In the data rows, zero lies at 4.5, halfway between 4 and 5.
Some points, one per row:
Array([3, 7, 0, 6, 6, 3, 2, 7, 6, 9, 8, 2, 2, 2, 3, 8, 5, 7, 2, 6, 5, 1, 4, 4])
Array([4, 2, 5, 4, 5, 4, 5, 6, 3, 5, 6, 4, 3, 5, 7, 3, 4, 7, 5, 5, 5, 4, 6, 2])
Array([5, 8, 4, 5, 5, 3, 4, 2, 5, 3, 4, 4, 5, 5, 3, 3, 4, 2, 6, 5, 3, 5, 3, 4])
Array([4, 0, 6, 5, 6, 6, 5, 7, 3, 3, 3, 4, 6, 7, 7, 3, 6, 5, 6, 5, 3, 5, 7, 4])
Array([6, 2, 4, 4, 4, 5, 5, 8, 3, 6, 4, 3, 6, 5, 5, 5, 5, 4, 1, 5, 5, 3, 5, 4])
Array([6, 2, 6, 4, 3, 5, 7, 6, 5, 2, 3, 6, 5, 6, 6, 5, 5, 4, 6, 6, 4, 5, 8, 4])
Array([3, 3, 0, 7, 6, 6, 4, 9, 5, 5, 4, 4, 5, 7, 6, 7, 7, 5, 3, 5, 4, 4, 6, 3])
Array([5, 1, 9, 2, 1, 5, 4, 5, 5, 2, 2, 6, 7, 3, 7, 0, 2, 4, 5, 3, 4, 9, 5, 2])
Array([5, 5, 9, 2, 4, 5, 4, 7, 3, 5, 6, 4, 7, 5, 4, 5, 4, 4, 5, 5, 5, 6, 4, 5])
Array([3, 9, 0, 7, 6, 3, 3, 2, 8, 8, 8, 2, 0, 3, 0, 7, 6, 7, 3, 3, 3, 2, 1, 7])
Array([5, 6, 3, 4, 6, 6, 5, 5, 4, 5, 5, 6, 2, 4, 5, 4, 6, 3, 5, 3, 4, 3, 5, 5])
Array([6, 5, 4, 7, 4, 4, 4, 1, 6, 3, 3, 4, 1, 3, 4, 6, 6, 1, 7, 4, 4, 5, 4, 5])
Array([7, 4, 8, 5, 3, 6, 4, 0, 8, 3, 5, 5, 2, 1, 7, 4, 6, 4, 7, 2, 3, 7, 4, 4])
Array([2, 4, 2, 4, 9, 4, 3, 7, 2, 0, 3, 3, 8, 6, 5, 5, 4, 4, 6, 8, 3, 3, 6, 4])
Array([5, 4, 4, 7, 4, 4, 5, 1, 5, 2, 4, 5, 2, 4, 6, 3, 3, 5, 6, 6, 4, 4, 4, 7])
Array([6, 5, 7, 0, 4, 5, 4, 6, 4, 4, 5, 6, 8, 5, 3, 3, 5, 5, 4, 2, 7, 7, 3, 3])
Array([5, 4, 6, 3, 4, 5, 4, 4, 4, 3, 5, 6, 6, 5, 6, 1, 4, 4, 6, 4, 6, 6, 6, 4])
Array([6, 6, 6, 4, 4, 5, 5, 0, 4, 3, 5, 5, 7, 4, 2, 3, 5, 2, 7, 4, 3, 7, 5, 5])
Array([3, 2, 2, 4, 5, 5, 5, 6, 4, 6, 3, 4, 4, 6, 9, 6, 4, 4, 3, 5, 4, 5, 5, 4])
Array([2, 3, 3, 6, 5, 4, 5, 2, 3, 3, 2, 4, 6, 5, 4, 4, 6, 2, 6, 5, 3, 5, 4, 3])
Array([6, 7, 6, 3, 3, 4, 6, 0, 3, 2, 5, 4, 4, 3, 2, 3, 4, 3, 6, 3, 3, 5, 3, 7])
Array([3, 8, 0, 8, 7, 2, 3, 8, 7, 9, 8, 2, 2, 5, 3, 9, 3, 7, 2, 3, 6, 0, 2, 7])
Array([4, 5, 2, 4, 3, 3, 4, 8, 4, 7, 4, 4, 5, 7, 5, 5, 1, 7, 3, 4, 6, 3, 4, 4])
Array([6, 5, 7, 6, 2, 5, 6, 0, 6, 4, 4, 6, 2, 3, 4, 4, 4, 4, 7, 4, 5, 4, 4, 6])
Array([7, 6, 4, 8, 4, 5, 6, 1, 5, 6, 4, 5, 1, 4, 3, 5, 7, 2, 5, 4, 5, 5, 5, 6])
Array([4, 3, 5, 4, 6, 2, 6, 7, 4, 4, 5, 6, 4, 6, 6, 6, 4, 6, 3, 5, 4, 4, 6, 3])
Array([5, 1, 3, 3, 5, 3, 5, 7, 6, 8, 5, 5, 2, 6, 8, 6, 5, 8, 2, 4, 7, 5, 6, 2])
Array([5, 6, 6, 7, 4, 6, 5, 0, 7, 4, 5, 5, 1, 2, 6, 5, 5, 3, 8, 3, 6, 6, 4, 5])
Array([5, 6, 9, 5, 3, 5, 5, 0, 5, 3, 4, 6, 4, 2, 4, 4, 6, 5, 8, 3, 3, 8, 3, 6])
Array([6, 4, 5, 4, 4, 4, 4, 7, 5, 5, 5, 4, 6, 7, 3, 6, 4, 4, 6, 8, 5, 4, 4, 5])
Array([3, 2, 6, 3, 3, 4, 6, 9, 5, 5, 5, 6, 4, 5, 6, 3, 4, 7, 1, 4, 6, 6, 6, 1])
Array([5, 2, 8, 1, 1, 5, 5, 9, 3, 4, 4, 3, 7, 4, 6, 4, 4, 3, 5, 4, 5, 8, 5, 1])
Array([2, 7, 3, 2, 5, 5, 3, 7, 3, 4, 7, 4, 8, 4, 4, 6, 5, 6, 3, 4, 5, 4, 5, 4])
Array([4, 6, 5, 4, 5, 6, 4, 3, 4, 4, 3, 6, 3, 6, 4, 3, 5, 4, 6, 6, 3, 4, 6, 6])
Array([5, 8, 0, 6, 5, 3, 5, 6, 5, 7, 7, 3, 3, 5, 3, 8, 4, 6, 2, 2, 6, 2, 4, 5])
Array([5, 7, 8, 2, 5, 5, 5, 0, 3, 1, 5, 5, 3, 2, 1, 3, 6, 2, 9, 5, 5, 7, 2, 8])
Array([3, 9, 0, 9, 7, 2, 4, 1, 6, 8, 5, 2, 1, 4, 1, 9, 6, 5, 4, 4, 4, 0, 0, 7])
Array([7, 4, 9, 0, 2, 5, 4, 1, 2, 3, 4, 6, 9, 3, 2, 2, 1, 1, 6, 3, 6, 9, 5, 3])
Array([2, 9, 0, 9, 8, 3, 5, 0, 6, 6, 8, 3, 0, 3, 3, 9, 5, 5, 4, 6, 3, 0, 2, 8])
Array([8, 6, 7, 2, 3, 4, 7, 2, 6, 6, 7, 5, 3, 2, 6, 5, 5, 5, 3, 0, 6, 4, 3, 4])
Then 16 other points, each followed by its number:
Array([5, 1, 5, 5, 3, 5, 5, 3, 7, 6, 2, 6, 3, 3, 8, 3, 5, 4, 5, 6, 5, 6, 5, 2]) 0
Array([4, 9, 0, 9, 6, 0, 6, 2, 7, 9, 7, 2, 2, 4, 4, 6, 6, 6, 3, 2, 5, 2, 3, 7]) 1
Array([3, 3, 5, 4, 5, 4, 4, 5, 4, 2, 5, 4, 6, 6, 7, 4, 5, 3, 6, 5, 3, 5, 6, 4]) 2
Array([5, 2, 8, 3, 2, 5, 6, 5, 5, 6, 4, 7, 3, 4, 4, 4, 3, 6, 3, 2, 5, 8, 5, 4]) 3
Array([6, 3, 3, 5, 4, 6, 3, 6, 4, 4, 4, 3, 5, 5, 6, 3, 6, 3, 4, 8, 4, 7, 6, 4]) 4
Array([7, 3, 9, 3, 4, 6, 5, 4, 3, 4, 2, 5, 7, 6, 3, 2, 4, 3, 6, 4, 3, 5, 4, 4]) 5
Array([5, 1, 7, 6, 4, 6, 6, 2, 3, 4, 3, 4, 5, 4, 7, 1, 3, 2, 7, 5, 3, 4, 7, 3]) 6
Array([6, 6, 5, 6, 5, 4, 4, 4, 6, 4, 6, 4, 6, 4, 3, 4, 5, 5, 4, 5, 3, 5, 3, 4]) 7
Array([4, 4, 3, 6, 5, 5, 6, 7, 6, 5, 4, 6, 3, 5, 6, 4, 5, 4, 4, 3, 5, 6, 6, 4]) 8
Array([4, 3, 9, 0, 4, 5, 5, 7, 3, 4, 3, 4, 7, 6, 6, 3, 3, 3, 3, 3, 6, 6, 6, 3]) 9
Array([4, 5, 2, 5, 6, 6, 6, 9, 6, 8, 7, 4, 7, 3, 3, 8, 4, 5, 2, 5, 3, 2, 4, 4]) 10
Array([4, 2, 7, 5, 2, 5, 3, 6, 6, 6, 4, 4, 5, 2, 6, 6, 5, 5, 4, 5, 5, 6, 4, 5]) 11
Array([7, 3, 3, 5, 5, 5, 4, 5, 5, 4, 4, 5, 4, 6, 5, 2, 4, 4, 4, 5, 3, 6, 6, 4]) 12
Array([6, 8, 7, 7, 4, 5, 2, 0, 4, 1, 5, 5, 3, 2, 2, 4, 6, 1, 6, 3, 3, 6, 4, 5]) 13
Array([3, 9, 0, 9, 9, 3, 4, 1, 6, 6, 6, 3, 1, 3, 3, 8, 6, 5, 4, 5, 4, 0, 1, 8]) 14
Array([6, 9, 3, 6, 5, 4, 3, 2, 5, 8, 7, 1, 4, 3, 0, 8, 2, 6, 4, 1, 5, 1, 2, 7]) 15
Which two of these numbered points are nearest to each point below, looking only along the 4 directions in which the first points spread most? Their numbers follow each, nearest first.
Array([3, 0, 3, 7, 6, 6, 2, 7, 5, 4, 4, 6, 4, 7, 8, 5, 7, 4, 5, 7, 4, 4, 8, 4]) > 4 8
Array([7, 2, 9, 2, 3, 4, 5, 2, 2, 3, 4, 6, 8, 3, 4, 2, 4, 3, 7, 4, 5, 7, 6, 6]) > 5 6
Array([5, 3, 4, 6, 4, 6, 3, 3, 7, 3, 4, 6, 2, 3, 6, 5, 4, 2, 6, 6, 5, 5, 5, 4]) > 12 0
Array([5, 7, 6, 5, 6, 3, 4, 1, 3, 4, 4, 5, 3, 4, 3, 7, 5, 3, 6, 5, 4, 5, 4, 6]) > 7 13
Array([4, 5, 3, 5, 5, 2, 4, 8, 4, 5, 7, 3, 5, 6, 3, 5, 4, 8, 3, 5, 5, 3, 3, 2]) > 10 7
Array([7, 5, 5, 5, 4, 4, 5, 5, 4, 5, 3, 5, 4, 5, 6, 6, 5, 4, 3, 4, 5, 6, 3, 4]) > 11 8
Array([3, 9, 0, 9, 8, 2, 5, 2, 4, 4, 6, 3, 0, 3, 0, 8, 6, 6, 5, 5, 4, 0, 0, 8]) > 14 1
Array([4, 1, 4, 5, 4, 6, 6, 9, 7, 6, 4, 5, 2, 5, 7, 6, 2, 6, 3, 5, 6, 3, 5, 2]) > 8 11
Now 16 new points, numbered from 0 again:
Array([4, 7, 1, 7, 4, 4, 3, 1, 7, 6, 8, 4, 1, 2, 3, 6, 2, 7, 4, 3, 4, 4, 3, 5]) 0
Array([4, 2, 5, 3, 4, 7, 6, 9, 4, 5, 4, 6, 5, 6, 6, 5, 4, 6, 2, 4, 5, 3, 5, 3]) 1
Array([7, 7, 7, 5, 5, 5, 6, 0, 5, 1, 3, 4, 3, 4, 4, 5, 4, 5, 9, 5, 4, 6, 4, 8]) 2
Array([3, 4, 2, 6, 4, 3, 5, 9, 6, 4, 6, 4, 4, 7, 6, 5, 5, 6, 3, 7, 3, 4, 6, 6]) 3
Array([6, 4, 7, 4, 3, 5, 5, 2, 5, 6, 4, 4, 4, 4, 6, 2, 4, 2, 6, 5, 5, 7, 6, 3]) 4
Array([5, 4, 7, 4, 5, 6, 2, 3, 4, 4, 4, 5, 5, 4, 8, 3, 4, 2, 5, 4, 5, 5, 5, 3]) 5
Array([3, 5, 3, 4, 6, 4, 4, 4, 4, 3, 5, 5, 6, 4, 3, 4, 7, 4, 6, 4, 4, 5, 5, 5]) 6
Array([6, 2, 9, 3, 1, 6, 4, 6, 6, 4, 5, 5, 5, 5, 6, 2, 3, 6, 2, 4, 6, 6, 4, 3]) 7
Array([3, 2, 3, 4, 5, 7, 4, 7, 5, 3, 4, 5, 5, 5, 7, 4, 6, 4, 6, 6, 3, 4, 5, 2]) 8
Array([2, 3, 3, 6, 4, 5, 4, 5, 5, 5, 5, 6, 4, 6, 5, 4, 5, 3, 3, 6, 4, 5, 6, 3]) 9
Array([5, 1, 3, 5, 5, 5, 6, 7, 5, 3, 3, 4, 4, 8, 6, 2, 3, 5, 4, 8, 2, 4, 6, 2]) 10
Array([4, 1, 9, 1, 4, 6, 6, 9, 2, 4, 4, 7, 8, 7, 4, 3, 2, 5, 0, 3, 7, 6, 7, 3]) 11
Array([4, 3, 4, 6, 4, 5, 3, 4, 2, 3, 2, 5, 5, 6, 7, 1, 7, 3, 7, 7, 5, 4, 7, 4]) 12
Array([2, 2, 5, 3, 5, 5, 4, 3, 2, 0, 1, 8, 7, 6, 7, 4, 6, 2, 8, 7, 4, 5, 5, 2]) 13
Array([7, 2, 9, 0, 3, 8, 4, 5, 2, 1, 3, 7, 9, 4, 3, 1, 2, 3, 6, 4, 5, 9, 5, 4]) 14
Array([4, 4, 4, 2, 5, 5, 7, 9, 3, 4, 5, 4, 7, 5, 4, 7, 5, 4, 2, 4, 5, 4, 5, 5]) 15
Which two of these numbered points are nearest to each point below, looking only along the 4 directions in which the first points spread most? Their numbers follow each, nearest first.
Array([5, 2, 6, 4, 6, 5, 3, 8, 5, 8, 3, 5, 4, 5, 6, 6, 3, 6, 0, 3, 8, 5, 5, 4]) > 1 15
Array([6, 4, 9, 0, 3, 7, 5, 7, 2, 3, 4, 7, 9, 5, 3, 3, 4, 4, 5, 5, 5, 8, 4, 4]) > 14 11
Array([5, 8, 0, 6, 3, 3, 5, 5, 6, 9, 7, 3, 0, 3, 2, 8, 4, 7, 1, 3, 6, 1, 2, 6]) > 0 3
Array([4, 3, 4, 4, 4, 3, 5, 8, 3, 6, 5, 4, 6, 6, 6, 3, 4, 8, 3, 6, 4, 4, 5, 0]) > 1 15
Array([6, 2, 9, 2, 0, 6, 6, 8, 5, 6, 3, 6, 8, 5, 7, 2, 2, 5, 1, 3, 7, 7, 5, 2]) > 7 11
Array([3, 3, 7, 2, 5, 7, 5, 7, 1, 4, 3, 6, 8, 7, 3, 3, 4, 5, 4, 2, 4, 5, 6, 5]) > 15 11
Array([6, 9, 7, 4, 4, 4, 5, 0, 6, 3, 3, 3, 3, 4, 3, 2, 5, 3, 8, 2, 4, 6, 2, 5]) > 2 4
Array([4, 7, 8, 5, 5, 5, 5, 0, 7, 4, 4, 6, 1, 1, 3, 4, 5, 5, 7, 4, 4, 5, 5, 5]) > 2 4
